The rows below fall into families. The same turns and mirrors carry the whole set onto itself and the rows of a family onto each other. For each named row, which other rows are in its family? Write them in the order they are listed.
These 32 rows form 4 families of 8 rows each.
nemu: [-0.72  0.37  0.58 -1.92 -2.23 -1.45  1.52  2.19]
lovu: [ 0.54 -2.72 -2.62  0.29 -0.03  0.01  0.31 -0.96]
zame: [-1.12 -1.90  0.43 -0.33 -2.86 -1.90  2.65  0.02]
Dar: [ 1.51 -3.16 -1.04 -1.16  0.03 -0.14  0.16 -2.05]
mak: [-1.13 -1.79 -0.44 -0.83 -1.15  0.44 -1.61 -1.91]
gufa: [-0.26 -1.19 -0.33 -2.23  0.27 -1.10  1.95  2.24]
tukuv: [-0.88 -3.02 -0.65 -0.39 -0.16 -1.66  0.55 -2.27]
libe: [-1.63  0.29  0.42 -1.45 -2.53 -1.46  1.53  1.63]
ratom: [-2.71 -2.06 -0.27 -0.60 -1.03 -1.13  1.73  0.91]
gegiv: [ 1.53  0.78  0.28 -1.47 -1.56 -1.18  1.64  1.84]
podo: [ 0.38  0.61  1.00 -0.88 -3.59 -0.87  1.21  0.70]
niluk: [ 0.17 -2.31 -1.39 -0.09 -2.08  0.81 -0.60 -1.96]
vik: [ 2.55 -1.86 -2.19 -1.35  0.26  0.24  0.11 -0.07]
duba: [ 0.37 -2.12  0.59 -1.97 -2.29 -0.38 -0.32 -2.98]
Rin: [ 1.82 -2.69 -0.51 -1.43 -0.51  0.41 -0.32 -2.47]
buk: [ 2.26 -1.64 -1.03 -1.69 -1.77  1.09 -0.64 -1.21]
mobup: [-1.67 -1.17  1.15 -1.77 -3.11  0.24  0.76  0.26]
bulo: [-1.48  0.21  0.06 -1.29 -1.78 -1.86  1.70  1.87]
zagut: [ 0.99 -0.78  0.04 -2.49 -0.76  0.83 -1.68 -1.02]
dameb: [ 1.26 -3.36 -0.63 -0.97 -0.49  0.15 -0.06 -2.35]
tulo: [ 0.71 -0.55  0.78 -3.37 -1.67  0.18  1.33  1.90]
Mamun: [ 0.05 -0.15 -0.80  0.04 -0.43 -2.20  2.33  1.53]
zesiz: [ 1.58 -1.05  0.29 -2.16 -1.76 -1.73  2.82  1.36]
Busu: [-0.18 -1.94 -0.36 -0.89 -0.99 -2.62  3.37  1.11]
bagid: [-0.85 -2.04 -1.59 -0.70  1.08 -0.38 -0.57 -0.95]
gug: [-0.90  0.09  0.36 -1.86 -1.57 -1.58  1.64  2.35]
pud: [ 2.05 -2.84 -0.77 -1.44  0.07  0.04  0.25 -1.91]
Dabik: [ 1.19 -1.08 -1.14 -2.42  1.22 -0.09 -0.85  0.02]
Sato: [ 2.53 -1.62  0.40 -3.43 -0.67 -0.62  0.17 -1.31]
nuve: [-1.19  0.02  0.09  0.72 -2.53 -1.81  1.59  0.16]
bulum: [ 1.18 -2.32 -0.93 -1.85  1.44 -1.94  0.76 -0.74]
Pas: [ 0.40 -1.17  1.22 -1.71 -3.74 -1.04  2.25  0.16]

Which other rows belong to the same family as Mamun? lovu, gegiv, podo, niluk, vik, buk, nuve
Which other rows belong to the same family as zagut? zame, mak, zesiz, Busu, bagid, Dabik, Pas
Which other rows belong to the same family as dameb? nemu, Dar, libe, Rin, bulo, gug, pud
Which other rows belong to the same family as tukuv? gufa, ratom, duba, mobup, tulo, Sato, bulum

